128 stands for zero in the data rows.
Some points, one per row:
[114 109 120 162 160 151 115 165 121   0 154 197  87 169 144 117   0 128
 131 142 144 148 142 135 123 199  57  89 255 177 204 126 147 123 250 245
  33 227 112 109  75 199 148 135 217 145 133   0]
[137 131 129 111  94 178  55  58 234 118  95 132 125 179 124 136 196 125
 148 123 223 100  60 147 107 134 157 144 130 158 141  94 122 101 115 153
  72 198 183 146 183 140 105 178 138 156 151  58]
[124 153 144 107 129 126 124 116 157 146 137 134 126 131 136 110 160 121
 156  95 129 122 108 146 106 105 135 116 118 126 127 117 115 120 140 104
 100 160 136 130 117 110 142 101 113 122 139  93]
[118 139 128  96 131  92  94  93 152 102 149 132 143 145 107 130 124 132
  93 128 156 100  96 169 156 118 140  97 140  92 123  93 111 130 137 165
 112 206 161 146 134 140 138 175 134 158 142 101]
[146 116 132 124 151 192 147 103 155  83 129 159 132 132 100 125 105 118
 148 114 101  79 133 130 116 114 133 180 111  65 126 138 140  94 157 116
 119 168 124 194 118 159 102  69 104 141 107 101]
[109 123 143 139 144 130 151 126 122 116 138 130 121 135 141 127 111 123
 137 157 100 122 148 110 112 146  95 135 138  98 118 130 127  97 178 130
 130 139 152 134 144 160 112 145 117 119 134 125]
[116 141  85 126 138 146 113 139  80 108 171 175 168  88 113 123  91 138
 145 113 113 122 119 129  71  83 113 112 148 123 138  86 104 125 163 157
 142 107 170  94 103 132 137 123 163 107 150 113]
[144 134 108  98 138 155 115 117 148 125 149 117 190  89  87 162 177 104
 149 125 129 108 121 176 105  99 143 134 106 115 137 115 107 144 111 123
 157 106 124 175 155 105  93 142 128 160 143 126]
[144 186 123 147 100  96 109  87  49 154 185  98 139 146 124 152 189 147
 151 137 124  68 116 153 158   6  99 149 133 102  86 145 126  55  49  60
 209  94 148 111 103 112 161 127 112 109 126 199]
[112 135 122 117 119 112 154 144  81 162 167  87 128 112 139 143 154 154
 143 104  92 103 161 145 119  95 105 140  87 103  84 118 109 146 113  99
 137  82 121 156 107 152 135 110 101  95 124 177]
[ 61 115 142 131 148 128 140 204 123 124 132 140 157 138 161 148 104 132
 148 174 143 175 119  96 117 170 131  99 139 173 176 118 123 126 127 150
 147  83  56 120 113 134 139 112 179 130 139  97]
[ 94 100 145 114 185 174 100 120 229  48  97 170  93 219 125 113  83 105
  98 102 200 123 109 118 109 183 126 108 171 134 171 129 123 165 213 185
  28 255 129 149 166 101 104 194 144 186 125  51]
[142  85 124 114 115 105 142 120 145 158 112 107  84 150 142 119 114 114
 138  91 125 142 127 154 147 144 115 144  74 192  84 126 105 170 108 134
  76 136 123 158 118 106 108 109  95 116 126 136]
[149 123 135 156 164  91 112  71  86 147 129 169 130  92 117 109  86 172
 163 149  79 106 116 127 115  57 125 157 140  85  90 133 108 138 104 133
 183  18 225 121  97 151 109 134 122  63 108 168]
[126 136 173 117 142 192 176 154  94 116 128 137 137 113 141 119 102 159
 136 172 163 145 107  93 150 105 188 114 141 120 134 186  91 127 209  97
 109 108 163  85 127 125 123 131 122 140  96 132]
[101 148  94 137 107 150 119 114 219 124  70 133 115 229 110  76 179 102
 119  83 208  39 113 113 124 158 231 103 110 172  80 125 171 123 187 131
  14 238  97  91 146 117 173 117 116 156  99  38]
[ 99 118 152 171 120  90 218 112  70 202  44 117 117 122 154 121 139 155
 101 163  99 143 142  79 115  86 114 173 122 131  70 191 142 120 102  53
 204  32 123 116 120 119 121  75  86 116 116 191]
[126 103 111 181 102 126 148 182  98 119 121  93  98 116 120 157  66 148
 105 147 140 133 176 106  56 155  39 164 101 148  78 162 152 113 153 122
 213 100 147 121 142 109 146 116 156  79 137 183]
[113 110 137 101 107 120 132 141 178 163 117  79 125 204 124 152 199 124
 113  87 190  83 150 130 193 108 128 154  61 165 108 166 142 114  26  98
 152 200  92 204 108 116 115 109  92 168  92 135]
[161 170 118  91 144 113  54  88 131 129 165  87 147 109 130 142 175 120
 106 116 152 104 106 163 135 137 135 125 138  87 141 108 108 120 139 151
 157 144 132 107 131 107 119 152 125 135 155 135]
[128 122 135 148 132 124 182 152  78 156 146  85 161  82 151 128 149 107
 129 137  82 135 161  98  98  69  87 179 101  69  88 168 138  82  96  96
 172  44 142 113  99 137  99 111  93  84 107 195]
[191 163 122 102 104 156  78  98 131 107 141 119 162 113 109 154 163 126
 161 134 147 138 115 143 159 134 113 130 107 112 187  77 140  99  65  94
 156 140 158 172 127 128 108 173 186 186 150 143]
[129 131 164 160 110 121 191 159  71 211 142  83 133  71 162 145 136 134
 143 130  69 182 158  72 134 112  85 187 104 106  80 176 107 114  98  14
 206   0 112 134  90 161 159  67 117  50 115 217]
[108 132 148 165 101 162 179 131 102 255 119  97 104 111 148 129 163 128
 135 156  88 136 176  45 135 160 106 162  87 103 140 175 151  98  81  66
 206  14 110 130 144 148 140 131  89  94 106 246]
[ 81 125 150 126 129 154 169 179 147  82 129 121 118 188 153 147 115 113
 115 110 149 123  91 116 153 149  98 111 116 118 153 134 149 102 151 121
 103 164  76 150 103 146 163 132 115 163 130 140]
[ 72  94 109 153 139 159 102 100 209  73  48 111  62 212 111 142 112 130
  78 172 180 133 143 136 136 149 197 127 166 186 114 116 136 112 137 175
 103 225 131  80 130 141 164 133 150 123  72  74]
[125 144 128 137 160 144 143 164 124 155 123 139 143 112 176 116 133  94
 103 116 155 165 149 120 121 156 153 165 115 196 128 158 140 129 101  84
 169 114 139 137 174 128  60 118 139 135 158 156]
[131  78 151  93 110 124 154 117 168  94  89 137  84 161 138 130 108 131
 129 134 128 110 123 151 174 170 164 142 122 142  93 145 140 166 144 135
  83 189  99 160 122 134 122 124 130 129  80  86]
[129 126 163 146 126 171 101  96 121 170  80 138 116 125 137 137 109 107
 123 122 131 110 122 133 164 168 152 186 115 159 113 153 133 139 136 115
 121 106 166 136 142 137  99 106 116 153 130 127]
[118 140 145 146 129 197 181 168  96 134 123 131 144  93 141 139 108 125
 109 155  95 144 169  61 103 124 105 144 145 128 130 158 142 108 144 107
 181  90 126 129 131 146 124 132 161  88 125 179]
[167 158 128 106 127 191  97  80 166 105  87 184 115 158  89 175 145 181
 101  85 178 119  76 171 165 152 156 112 104 117 123 110 139 184  98 129
  81 206 141 128 147  87 138 155 112 164 138  83]
[146 144 142  61 112  74  97  52 166 193 146  93 165 143  90 138 247 140
 138  96 152  92  67 148 162  77 141 163  60 147 100 138  90 187   0  57
 145  79 148 150 168  97 106  82  88 138 108 133]
[146  81 170 144 119  96  56  86 187 125 141 166  79 138 126 124 132 119
 116  91 155 108 135 166 153 182 138 107 166 156 185 119 124 153 115 155
  88 179  72  90 156 168 139 159 162 127 155 108]
[112 109 137 119 146 148 124 178 120 121 149 140 123 129 141 127 131  92
 120 141 133 152 169  94 150 160 148  90 129 113 194 124 149 120 137 150
 118 137  74 132 151 134 129 104 164 128 145  99]
[118 114  99 110 124 103 106 157  94 151 168 108 147 131 142 163 155 127
 156  54  62  84  67 129 122  96 113 132  83 132 113 115 137 105 114 131
 170 126 126 178 132 134 106 104 125 120 129 130]
[106 106 154 121 166 174 130 159 171 120 113 116 103 190 147 127 135 114
 133 110 136 128 158 120 132 170 145 117 139 112 118 160 136 108 162 135
 120 164 108 146 134 147  99 143 105 149 114 117]
[123 133 103 138 119  76 106  69 195  82  80 179  80 196 140  81 146 134
 121 126 162  59 121 160 146 113 192 138 181 167  87 119 136  94 181 177
  77 221 149  86 152 162 146 165 129 154  82  83]
[109 125 127 140 159  83 125 123 156  95 108 175 114 150 103 141 103 136
 111 165 132 162 155 144  97 129 136  79 199 194 112 100 116 183 172 166
  92 180  89  66 101  75 118 174 148 169 134 130]
[129 141 124 188 101 146 146 209  33 169 169 101 151  37 135 108 125 136
 136 173  44 174 177  64  95 112  92 179 156  96 115 145 134  66 139  95
 222   0 162  81 145 165 108 109 133  61 130 232]
[162 154 140 168  90 115 148 180 102 161 136 147 109  77 165 132 131 152
 157 157 106 117 153  80 148 108  85 176 116  96  81 145 141 112 111 102
 189  45 118 129 112 146 145  84  86  51 128 159]
[126  91 117 131 120 140  69  94 200  87 124 165 120 159 106 157 148 131
 130 154 162 138 120 148 135 123 152 137 194 164 179 102 147 113 137 188
 105 215 139 117 158 109 117 162 172 182 160 100]
[161 119 136 136  53 157 123 139 149 166 104 118  96 128 111 110 126 142
 111 145 136 145 104 132 131 160 136 167 165 152 127 138 163 104 113 124
 137 143 129 136 137 129 120 149 104 134 106 140]
[100 139 150 127 140 119 123 152 105 120 130  99 117 115 120 128 128 156
 131 116  84 122 143 147 129 125  63 144  90 149 108 134 127 116 104 139
 146 118 143  98 134 164 167 133  95  91  70 125]
[132  87 126 113 116 112 142 122 156  94 155 153 110 137 145 181 129 134
 141 136 135 177 130 177 125 158 133 113 126 144 158  95 143 162 123 122
 115 131 118 130 130 106 151 148 141 133 178  99]
[ 90 125 129 120 113 138 116 120 173 121  63 130 113 171 138 125 111 119
 107 134 146 135 156 118 119 131 142 136 120 145 115 145 136 132 126 121
 120 143 141 116 122 125 132 145  98 134 124 113]
[135 162 147 132 152 140 121 184  94 100 121 163 169 124 129  95 118 113
 128 133 143  86 142 124 126 115 154  92 150 114 146 104 132 114 166 185
  98 161 122 107 146 109 135 115 150 121 131  77]
[146 154 111 162 119 117 115 144  84 172 140 108 158  73 152 144 126 144
 131 128 104 131 130 104  99 106  93 156  70 131 100 130 108 131  97 103
 183  46 159 111 100 136 122  68 126  67  98 170]
[ 79 117 144 174  95  84 133 125 102 160 120  73 134 108 150 148 156 164
 143 172 111 155 164 101 137 112 101 182 113 161  82 161 131 106  56  89
 175  68  86 120 147 131 156 103 120  96 141 177]
[121 125 124 148 114 120 110 127 115 153 133 124 145 101 116 154 109 138
 130 142 102 160 145 120 111 127  97 127 139 116 188 127 166 138 114 113
 122 118 154 118 153 124 143 125 174 122 169 148]
[ 93 110 161 154 111 119 141 158  97 144 154 110 105  55 116 140 131 149
 152 152  96 111 164  77 119 101 143 115 129 110 125 160 109 149 139 141
 143  89 106 135 145 146 129 124 132 128 145 151]
[181 140 148 138 115  96  99 119 131 116 137 139 149  95 104 133 130 122
 111 110 146 143 112 151 130  92  89 129 123 153 142 139  96 138 101 118
 104 120 167 114 114  99 150 122 143 114 177 176]
[155  81 133 106 118 141 136 105 138 159  96 109  93 161 125 156 142 115
 114 163 106 157 124  98 150 181 142 133  76 134 124 161 115 143 119  81
 137 116 148 136 167 125 135  99 112 130 112 139]
[180 157 133 131 144 155 134 132 103 141 186  94 133  98 111 133 110 114
 147 126  59 144 125 122 128 114  99 136 116 101 137 150 140 115 110 126
 174  93 148 157 145 160 133 123 127 114 127 163]
[161 107 143 121 148 192 126 119 186  64  70 151  84 218  82 136  76 121
 148 135 148  79 117 161 177 211 168 145 152 143 136 175 136  95 140 159
  75 255 148 208 122 197 112 181 127 127 103  81]
[148 132 126 102 106 128 124 131 125 186 156 141 164  28 142  95 156 126
 144 155  96 127 129 115 102  83 116 109 146  71 169  75 121  94  73  70
 132  68 153 101 156 102 153  71  96  91 162 175]
[139 111  98 150 101 124 202 160  46 165 138  81 168  77 131 166 132 153
 133 180  77 153 195 116 135  90 146 119 118  99 123 154 163 118 115  84
 224  22  74 128 129 138 101  49  56  96 103 203]
[134 146 100 164  95  84 185  93  56 143  97 141 148  67 135  93  69 146
 152 201  66 107 163 105 146  59  58 191  90 128  63 137 136  91  98 136
 159  68 224 107 101 148 118  76  86  65  77 175]
[113 140 137 152 144 170 107 145  99  83 128 121 134  88 150 132  86 159
 162 169 115 180 132 113  87 122 113 105 180  98 175 138 146 121 169 153
 129 126 167 132 158 138 143 150 134 140 124 124]
[153 132 117 112 142 100  89  89 130 121 169 108 157  79 117 128 122 175
 115  99 145 140  88 155 126  99 116 154 119  98 139 131 135 166  78 125
 148  73 128 162 131  80 151 111 146 128 172 156]
Here are 12 more points, each followed by its number:
[120 145 168  75 114 133 102 109 202 161 105 127 143 164 125 114 185 123
 131  59 184  60  51 157 190  92 190 148  22 168  65 131 140 174  46  59
  69 173 109 129 122 118 132 144  79 128  60 108] 0
[137 110 112 173 145 184 150 165 134  20  89 171  95 219 125 126  45 108
 143 166 108 157 134 107 142 159 156 106 217 175 145 122 136  78 224 179
  50 225 121  82 116 204 119 162 170 119 126  84] 1
[129 107 143 132  97  93 130 126 128 144 134  97 140 141 120 136 156 112
 119 100 139 117 148 136 156 136 117 135 121 132 120 147 134 139  99 124
 107 133 101 132 126 106 108 109 113 129 144 131] 2
[ 93  97 138 157 116 130 124 149 149  74  94 135 109 205 116 150  75 144
 101 160 150 146 175 171 127 168 152 120 164 192 122 156 130 140 152 164
  35 219 119 119 140 152 135 152 151 158  92  66] 3
[134 145 112 104 158 124  85 114 151 117 140 154 166  76 135  92 124 137
 157 112 163 117  90 176 104  92 142  97 148  74 152  68  99 135 160 171
  85 174 185 137 135 130 118 178 122 153 138  84] 4
[134 138 122 164 136 113  91 172  27 154 143 144 180  24 150 108 124 131
 170 157 107 158 110 112  73  94  71 122 116 123 173  74 122 164 106 106
 165   7 121 122 134  85 109  74 189 102 197 131] 5
[187 143 156 100  80 179 101 131  77 133 115 110 146 118 102 170 118 152
 122 122  65 142 114 152 150 100 101 141  98 102  86 143 150 133 148 101
 117  93 151  83 113 104 147 157  86 129 115 172] 6
[132  80 142 191 132  77 160 106  63 160 109 183  84  92 132 109  64 199
 130 176  89 117 121 155 114  93 119 164 137 183  66 142 140 123 124 125
 182  61 168  61 136 165 107 139  96  68  90 181] 7
[141  95 128 113 136 110  71  54 202  64 120 130 103 176 107 153 111 161
 105 105 180  89  63 200 105 112 124  96 129 165 114  92  98 187 139 163
   0 241 147 134 115  92 118 166 147 170 145  35] 8
[158 147 165 133 135 148 132 140 127 144 107 112 157 119 138 136 112 147
 104 142 110 160 149 111 100 114 108 112 128  81 112 142 110 107 182 105
 125  74 133 166 131 129 105 143 125 124 114 155] 9
[120 157 153 127 131 170 132 165  18 141 210 121 184  16 131 151 136 128
 190 121  50 138 108 111  94  94  79 150  98 103 133 126 130 103  89 108
 243  19 113 151 135 124  99 117 160  91 194 185] 10
[167 106 103 130 115 103 101  76 140 139 145 138 155 138 122 123 137 142
 164 139 148 127 130 138 130 112 133 155 186 131 151 102 123 134 117 150
  99 103 165  98 121  96 128 141 165 121 136  94] 11
Which three of these numbered points are nearest to each point below, looking only along the 2 directions in which the first points spread most? Their numbers follow each, nearest first.
[126  93 136 121 164  92  54  54 219 115 131 193 116 206 120 142 163 109
  72  73 199  62 105 216  99 135 173  78 108 145 180  86  88 187 101 133
  59 255  76 144 162  87 123 139 151 214 152  25] > 8 4 0
[114  34 141  85 149 120 123  55 221 178  38  88  60 255 105 148 169 119
  87  88 231  99 142 141 203 171 144 165  26 234  77 210 112 223  54  29
  89 197 121 216 119  94  96  80  47 183  72 135] > 0 2 8
[129 128 115 123 123  76  99 125 104 120 166 133 137  84 171 157 189 137
 173 117 157 122  68 159 163  88 115 102  92 158 111  78 130 193  56 137
 129 115  96 101 124  82 129 155 132 153 187 146] > 2 6 11
[121 121  97  96 185 121 108 130 161 100 135 141 119 114 146  99  99 109
 149 124 123 156 141 141 163 189 172  93 156 175 173  55 113 139 154 201
  48 191 165 124 111 126 113 144 168 135 149  35] > 3 4 1
[152 102 109 140 125 119 140 140  89 155 162 125 158  65 155 124 135 143
 173 159  64 167 141 104 101 120  99 145 153  74 138 104 108 101 113  89
 180  24 140  94 110 155 137 135 164  83 155 189] > 5 7 10
[131 147  98 162 134 110 131 158  84 140 147 108 147  98 137 125 141 131
 145 115  75 163 133 111 119  99 130 149 147  92 174  85 107 152 126 124
 159  48 132  93 147 142 135 106 133 125 161 178] > 7 5 9
[165 129 120 120 102 127 122 140 122 117 152 141 116 137 128 132 119 127
 148 129 136 124 126 126 150 136 117 112 129  98 145 131 138 128 143 122
 100 128  72 150 137 118 107 142 132 141 161 127] > 11 2 4
[179 135 144 141 133 143 122 151 115 127 125 147 158  66 112 126 137 126
 124 142  83 157 146 120  96  97 106 144 124  92 141 105 136 104 126 136
 103  92 140  98 146 146 105 131 138 124 151 154] > 9 6 7
[164 122 151 110  88 161 166 156 122 146  67 128 131 131 108 116  72 128
 109 147  82 181 143 146 143 181 165 122 174 130 128 189 137  99 127 136
 109  95 141 100 144 163  94 107 111 114 113 132] > 9 11 6
[121 133 124 112 149 137 127 159 161 103 149 120 113 176 121 149 124 111
 126 136 174 132 133 149 153 156 117 105 114 154 130 162 142 152 128 140
 125 185 103 179 141 110 144 125 120 175 139 115] > 4 11 2
[163 135 128  96 116 158 119 107 143 176 147 110 110 132 137 141 166 110
 123 100 111  91 108 131 167 147 175 125  75 100 137 125 137 139 121 106
 153 136 121 136 140 135 161 151 109 132 156 190] > 2 6 11
[120 127 136 173 155 130 150 105  87 153 127 134 152 127 151 125  50 151
 126 140 100 116 150  94 149 148  99 181 106 161 100 181 134 119 148 123
 209  53 138  77  84 182 158 124 146  93  80 195] > 7 5 9
[ 97 132 128 158 143 128 147 198 132  37 107 138  80 171 118 124  67 123
 120 201 133 160 151 110 118 201 165  89 221 167 174 135 164 113 194 216
  89 174 104 106 115 171 156 161 181 126 127  71] > 1 3 4
[155 153 179 141 129 120 128 147  77 141 151 103 139  80 140 147 152 130
 133 153  77 136 177 128 161  99 101 138 142  82 151 115 119 112  94  83
 224  51 136  96 122 127 120 120 119  99 139 201] > 5 10 7
[114  78 128 156 101 152 176 174  90 179 106 128 149  51 167 102  69 122
 107 159  90 179 140  44  74 165 142 122 126 125 166 153 107 178 174 134
 150  51 110 127 145 138 105  98 182  94 147 124] > 7 5 9
[ 54 124 143 189 130 125 151 223  46  18  98 172  78  94  97  73  25 101
 112 218 125 181 165  63  89 155 142  88 255 128 142 158 175  72 241 218
 120 157  99  61 148 214 172 140 172  64 123  94] > 1 3 9
[142 141 165 122 120 134 133 121 130 153 127 115 110 124 110 144 137 138
 124 128 141 127 114 124 150 140 143 140 136 140 126 117 129 144  60 100
 104 122 119 131 149 113 161 116 109 134 108 165] > 2 11 6
[158 120  93 124 123  96 139 103 111 178 167 125 168 101 133 111 175 128
 170 135  97 100 114 146 139  79  86 100 130  97  85  98 115 161 108 121
 161  30 135  64 145  86 126 114 106 142 145 182] > 6 9 7
[121  94 161 161  85 104 170 114 130 220  50 100  92 165 151 128 121 144
 115 132 102 120 164  82 130 165 155 161  61 182  56 212 136 162  95  79
 112  59 104 149 114 140 113  84  93 114  76 131] > 6 2 9
[183 157 145  92 157  70  74  59 174 128 151 152 129 178  95 152 166 179
 106  54 140 109  48 228 162  50 161  83  62 129 101 114 116 187  94 159
  77 141 100 129 120  83 154 143 114 168 133  89] > 0 2 4
[ 75 126 118 103 185 143 127 165 127  84 129 131 138 156 150 113 125 124
 151 119 179 134  92 124 133 184 163  76 185 122 221  87 121 114 194 177
  74 178 117 121 161 111 183 169 156 156 117  29] > 3 1 4
[108 133 150 156 113 168 142 106 195  92  65 127  82 255 105 134 160 132
 101  97 237 121 118 148 147 174 149 117 128 201 107 185 139 175 133 148
  40 252  68 145 129 152 163 193 110 200 114  62] > 8 3 4
[151 137 104 175 136 117 158 159  74 150 155  82 169  35 160 131 136  93
 165 156  85 160 190 101 107 140  72 147 121  72 185 106 131  97 128 118
 184  17 128 129  82 124 108 105 153 119 170 221] > 5 10 7
[131  96 168  81 161  61  87  29 202 141  71 149  72 173  85 138 127 164
 108  81 160 107 119 164 189 130 156 127  83 189  85 164  86 229  85 148
  74 134 135 217 144 133 114 135 116 132 103  71] > 0 4 8
[138 108 153 130 129 112 143 117 128 128 134 128 117 118 122 134 118 113
 137 102 119 110 116 139 123 120 100 101 103 101 119 121  88 164 148 142
  99 167 143 142 140  98 121 155 131 133 146 126] > 11 2 4
[123 126 124  94 140 131 115 119 151 104 106 147 168 126 108 105 126 138
 159 133 165 126 170 138 118 119 125 122 123 147 165  96 127 143 154 150
  83 180 122 160 125 139 122 175 146 166 123  71] > 4 11 3
[180  95 139 121  92 148 134 132 137 156 131 132 150 126  98 133 143 126
 143 130  81 117  99 128 175 139 135 129 123 106 115 169 148 124 110 137
 118 135 108 202 115 135  86 160  89 143 123 110] > 2 11 6
[ 88 116 136 131  94 167 176 130 109 178  96  99 145 131 134 116  93 141
  80 133 128 217 112  24 122 217 161 147 131 117 130 174 180 141 158  89
 184  48 104 136 148 134 123  95 108 143 168 190] > 7 9 5
[114 137 117 153 102 103 144 141  96 173 103 136 121 116 119  87  85 113
 151 154 136 140 120  64 144 157 131 134 121 147 125 133 141 128 152 135
 124  84 144  99 144 163 130 101 154 102 158 130] > 9 7 6
[102 111 125 190  82  79 174 177  75 173 123 141  81 155 123 151 174 145
 126 152 100 176 203  99 171  93 186 111 113 166 129 141 186  92  96  93
 193  86  96 114 100 122 189 117 155 107  94 199] > 7 5 6
[120 131 127 100 168 112 138  90 143 171  56 126  98 122 132  94  96 105
  78 124 139 159 137  96  95 165 122 119 108 146 161 138 121 194 134 121
 132 110 157 161 173 114  85 118 150 147 141  98] > 11 2 4
[153 128 106 144 138 106 150 161  70 113 210 114 200 125 154 145 131 109
 159  91 101 138 111  92 123 111  68 115 129 109 163 111  99 135  61 132
 209  48  98 198 115 105  98  69 148 120 176 139] > 7 6 5
[ 80 162 146 137 167 182 181 255  82  25 199 112 170 125 191 119 129  49
 127 138 119 175 118 146  85 154 144  27 146  67 252 107 147  40 237 177
 123 228  17 126 110 146 105 133 110 180 165 109] > 1 3 4
[133  99  90  81 147 131  56  56 215  69 124 116 108 227 100 155 116 125
 141 101 207  79 102 203 141 178 175 108 186 147 111  73  80 166 150 195
  43 255 116 141  82 111 135 187 155 191 107  35] > 8 3 4
[ 91 101 123 159 109 166 191 135 159 146 101 131 105 178 126 146 117 104
 126 154 171 147 161  92 137 197 109 170 169 140 151 181 131 129 123 100
 160 140  94 177 137 152 120 153 139 149 141 120] > 11 4 9
[146 128 123  82 120 152 142 144  91 112 143  93 150 174 125 110 136 114
  89 134 117  87 119 115 122 112  86 176  74 136 112 138 133  77  97 107
 225 109  98 154 110 112 162  98 112 102 129 165] > 6 2 9
[142 152 122  68 110  60  77  84 174 123 189 126 153 127 136 137 160 135
 159  62 171 103  72 206 134  63 131  62  89  95 142  44  79 173 114 133
  94 163 128 161 130  64 119 145 156 173 187  91] > 0 2 4
[145 152 128  66  92 135 122  93 143 109  81 130  95 168 133 106 155 122
 126 100 164 130 144 147 155 154 145 116 148 135 160 150 142 134 129 153
  81 207 145 185 132 138 101 128 110 140 114 101] > 4 11 2
[ 82 133  95 139 138 143 160 184  99 104 178 128 120  36 105 139 117 138
 147 159  96 163 154  86  89 117  92 132 180  95 166  90 133 100 145 157
 166  56 122 114  96 150 147 118 143  87 131 136] > 7 5 9
[147 129  88  98 122 106  91 101 108 112 172 124 152  88 126 116 173 151
 135 110 131 112 107 156 122  75 106 116 136  96 147  59 122 125  81 141
 125 107 125 117 145  66 110 123 137 129 184 140] > 2 6 11
[117  69 137 138 126 119 126 104 155 123  70 112  95 213 149 141 100 141
 123 165 154 134 139 114 115 150 133 129 148 177 101 153 128 179 134 133
  96 164  75 130 112 143 105 118 112 132 104  74] > 4 11 3
[129 123 147 173 163 173  91 127 170  66 157 105 140 165 135 114 121 136
 131 137 146  85 110 140 163 178 132 140 144 129 112 137 140  68 179 129
 108 176 156 183 135 162 141 179  95 144 111 100] > 4 11 3
[113  98 120 127 148  71 116 142 134 115 151 123 165 101 117 137 113 146
 144 122 120 134 126 145  97  93 107 139 186  86 157 104 125 114 135 144
 202  87 150 136 114 145 116 141 152 111 137 119] > 9 6 7
[111 120 104 100 134 127 166 137 126 179 116  94 141 121 118 128 176 122
 139 127 126 173 136  99 119 126 118 139  77 116 143 125 125 157 110 103
 183  85 105 112 107  94 126 131 135 149 117 167] > 6 2 9
[126 122 130  75 113 159  84 125 178 107 101 111 109 196 102 136 145  70
 122 100 163  89 115 141 176 205 147  82 146 150 121 135 136 157 135 171
  66 238  78 177 135 121 132 152 114 189 123  44] > 8 4 3
[147 141 118 162 118 107 132 160  85 125 175 118 131 108 162 149 140 151
 158 156 196  87 124 134 171  63 152 136  98 120 115 109 121  88  80  97
 179 122 119 140 124 158 141 104 125 105 116 172] > 6 2 9
[117 126 191 179 138 167 185 161  95 171 112 129 126 118 148 118  82 108
 120 143 113 107 173  96 129 154 100 160 149 119 140 182 132  65 156  98
 140  81 126 151 106 178 144 131 124 107  92 172] > 7 9 5
[141 116 117 108 135 132 144 114 125 197 129 107 146  61 113 121 151 128
 115 126  96 156 125 122 107 108 135 134  91 102 117 123 131 135 103 107
 146  84 160 132 128 124  88 122 115 100 154 166] > 6 9 2
[133 130 145 148 120 150 170 189  94   6 134 171 134 113 173 109  43  88
 107 144 111 139 144 108  75 141 111 107 194 149 182  96 149  60 192 178
 163 154 120  81 143 185 103 110 140 101 161 149] > 1 9 3
[ 87 121 126 116 159 142 131 115 167  58  83 154 125 174 118 115  97 138
 133 135 139 120 106 167 116 135 184  85 198 132 142 117 136  90 200 223
  98 221 168 118 135 163 146 192 139 126  77  52] > 3 1 4
[121 129 111 130 165  85 120 178  22 166 157 147 179   0 141 116 106 113
 175 162  89 172 108  52  81 134  97 119 126 117 152 114 133 163 124  79
 185  17 109  80 114 124 113  70 172  54 166 140] > 5 10 7
[184 127 115 118 152 107 119  98 138 114 166 130 174 133 129 134 165 139
 154 103 121 110  84 207 158  98 136 114  82 117 130 105  96 144  84  93
 107 121 172 160 133 105  67 131 121 156 124  82] > 2 11 0
[137 125 121  90 139 124 103 128 167  62 104 149 116 190 130 113  89 125
 126 113 171 155 125 168 146 153 154 110 202 146 124 118 117 147 195 194
  52 217 166 169 122 144 108 149 147 118 128  46] > 3 4 8
[150 122 140 145 116  63 143 139  62 218 120 130 177  12 126 103 141 153
 110 143 104 126 148 102 135  95  99 176  84 117 117 147  89 123  74  62
 192   0 187 118 136  77 118 101 108 109 157 239] > 10 5 7
[118 118 107 104 118 134 115 104 162 123 108  97 119 125 104 110 141 130
 122 120 117 103 115 134 101 113 175 155 116 132 100 132 134 124 122 132
 139 139 171 129 156 108 131 133 114 114 111 134] > 2 11 6
[101 168 107 109 136 120  91 131 100 116 190 181 151 108 140 137 147 116
 136 118 158 122 103 152  77  59 101  57 107  90 183  66 121 189 124 130
 108 135  82  76 161  77 177 153 160 149 161 147] > 11 2 4
[124 155 112 134 124 107 158 137 111 156  90 118  98 119 123 145 153 104
 112 115 121 116 181  69 157 117 125 133 100 104  77 142 120 120  97 146
 126 108 134 139 139 102 150 101  88 106 141 151] > 6 2 9
[102 142 125  97 179 168 116 150 162  70 114 130 154 179 125 128 118 120
 121 122 174 155  92 133 127 128 119  66 143 135 185 142 144 146 183 185
  94 190 104 115 119 166 168 173 139 133 135  62] > 3 4 1
[153 132 158 160 104 122 176 137 108 174 132 107 153  86 147 140 139 110
 127 114  94 133 127 103 147 133 136 136 101 105 119 152 152  90 119  81
 180 106  95  86 120 135 146 106 126  69 148 213] > 7 6 5
[146 143 109 140 146 165 146 186  51 123 196  85 129  58 162 134 120 143
 110 193 116 170 144  75 130  89 144 135 156  98 159 135 142  85 127 137
 142  78 145  95 115 155 131 145 139  63 120 192] > 7 5 9
[130 102 149 143 137 130 195 155 100 148 100 125  53 116 138 102 105  91
 127  88  86 106 136  97 183 218 155 166 105 136 137 232 167  77 145 136
 148 120  80 110 133 185 148  89 111  84 120 169] > 9 7 6
[145 119 153 105 144 132  99 125 147  95  95 137 119 217 120 170  96 124
  82 143 163 118 128 127 120 152 140 101 164 174 113 164 149 120 186 151
  95 210 108 137 106 142 113 134 132 185 122  54] > 3 4 8
[101 147  96 161  90 155 173 152  98 128  98 140 162 134 156 141  83 112
 133 185  98 152 128 109 102 130 100 121 141 103 129 168 156 100 106 105
 157 112 120 148 129 107 147 174  70 121  90 120] > 9 7 6
[115 108 114 160 135 162 141 147 108  79 102 161 123 120 123 122  54 130
 130 151 127 133 171 129 133 160 144 145 223 127  99 135 143  85 198 162
  98 168 160 100 115 175 110 151 147 139 117 115] > 1 3 4
[ 89  75 143 123 153 169 126 127 182  51 119 125  71 255 119 147  91 120
  70 120 203 141 125 115 182 208 154 103 191 183 127 171 173 141 184 194
  83 255  63 132 132 137 133 164 153 165 109  58] > 3 8 1
[115 130 147 145 115 144 151 185  60 234 142  94 152   0 164  84 158 121
 185 135   8 158 158  43 132 135 120 145  71  64 145 149 145  61  80  85
 232   0 159 119 119 150 106  97  98  75 150 216] > 10 5 7
[146 152 158 112 101 186 150 229  84 144 155  87 132  47 169 114 147 117
 192 119  82 144 140  87 140 118  75 155  96  78 127 141 144  84  98 114
 182  34 154 106 152 158 133 130 138  64 108 170] > 5 10 7
